In the rows, zero is written as 128.
Rotation paths and how fast each direction turns (degrees a step)
Each turn is a multiple of 5 degrees from 10 to 175, or 0.
Each row of a path follows its step; steps can be skipped.
Path 1:
step 0: [129 134 131 131 143 135 130 121 133 131 129 119 129 123 129 131 135 131
 136 133 128 135 137 121 119 140 118 126 130]
step 1: [131 135 132 114 136 137 123 126 124 127 135 139 127 126 126 129 119 127
 132 117 129 136 125 117 123 127 127 121 125]
step 2: [139 132 134 126 124 135 124 129 130 125 130 134 130 118 137 133 125 140
 112 122 135 124 130 132 127 128 129 134 121]
step 3: [140 122 123 132 132 121 120 122 138 131 136 122 121 128 118 137 128 136
 123 127 130 127 130 130 141 129 123 124 123]
step 4: [125 133 121 131 124 130 127 141 117 132 139 120 129 132 118 144 126 133
 131 128 130 132 132 126 128 132 120 127 133]
step 5: [136 129 144 128 132 127 128 133 118 133 128 125 135 130 121 122 130 138
 131 129 125 144 134 129 121 130 125 137 129]
step 6: [140 130 134 123 120 136 116 122 123 124 125 121 129 122 127 118 133 127
 137 116 127 131 124 125 131 134 124 122 123]
step 8: [128 134 122 114 136 128 123 125 134 129 131 123 126 134 126 135 127 135
 125 134 138 140 120 127 132 120 123 137 121]
step 9: [134 135 131 127 113 124 111 136 127 124 131 133 130 139 124 136 119 129
 124 130 124 131 126 128 131 128 128 135 129]
step 10: [129 126 139 137 122 125 120 123 129 125 129 111 128 129 131 126 124 137
 127 138 130 127 138 131 127 140 123 131 133]
[126 127 125 122 131 126 131 129 126 128 129 128 130 127 125 131 128 125
 128 129 133 130 128 124 124 126 127 130 132] | 100
[128 133 126 127 130 129 128 126 131 129 125 129 130 127 133 127 130 122
 130 124 127 133 130 128 129 128 127 130 126] | 55
[128 124 125 127 129 129 127 130 131 126 129 131 127 127 128 127 130 129
 126 125 132 125 128 128 130 122 124 131 123] | 70
Path 2:
step 0: [143 126 125 129 136 123 132 118 132 128 130 125 117 122 135 138 112 138
 117 132 127 129 124 133 124 119 125 131 118]
step 1: [140 125 130 120 126 124 132 131 126 134 138 120 132 127 124 133 120 136
 111 134 126 130 127 129 126 120 142 135 112]
step 2: [138 130 135 129 124 131 138 136 122 131 139 130 128 125 124 128 116 121
 118 129 121 133 111 127 140 118 138 126 122]
step 3: [143 125 137 126 138 134 138 123 122 131 132 131 114 122 131 142 116 117
 121 129 122 135 122 124 133 130 127 131 126]
step 4: [137 118 134 128 134 133 140 125 110 135 132 127 120 131 132 137 122 135
 120 132 126 129 133 140 125 127 135 141 123]
step 5: [140 121 124 132 137 133 131 129 112 131 143 121 125 136 124 120 131 131
 120 133 127 124 119 132 137 123 142 133 126]
step 6: [141 121 121 132 133 129 132 123 116 123 132 129 116 131 119 128 125 113
 110 134 126 127 123 129 137 126 129 117 129]
step 8: [135 116 139 140 134 134 130 130 122 131 131 122 129 124 133 124 127 140
 107 136 127 116 125 129 125 119 131 131 131]
step 9: [136 119 125 137 130 127 135 125 134 129 128 118 116 122 119 125 120 131
 114 135 136 118 112 127 133 123 135 126 126]
step 10: [139 121 127 126 126 127 130 129 131 143 121 126 119 120 115 139 122 123
 109 133 133 127 132 125 140 123 132 127 122]
[130 129 126 130 132 127 130 126 130 124 129 128 123 127 127 127 125 126
 131 129 128 128 125 124 126 128 127 124 130] | 115
[129 123 124 130 131 126 127 131 127 126 127 122 128 129 127 129 128 132
 131 127 132 129 126 130 128 128 128 131 125] | 85
[129 128 128 129 129 129 123 129 127 130 123 130 124 126 129 133 126 125
 128 124 128 130 128 129 133 128 122 126 127] | 100
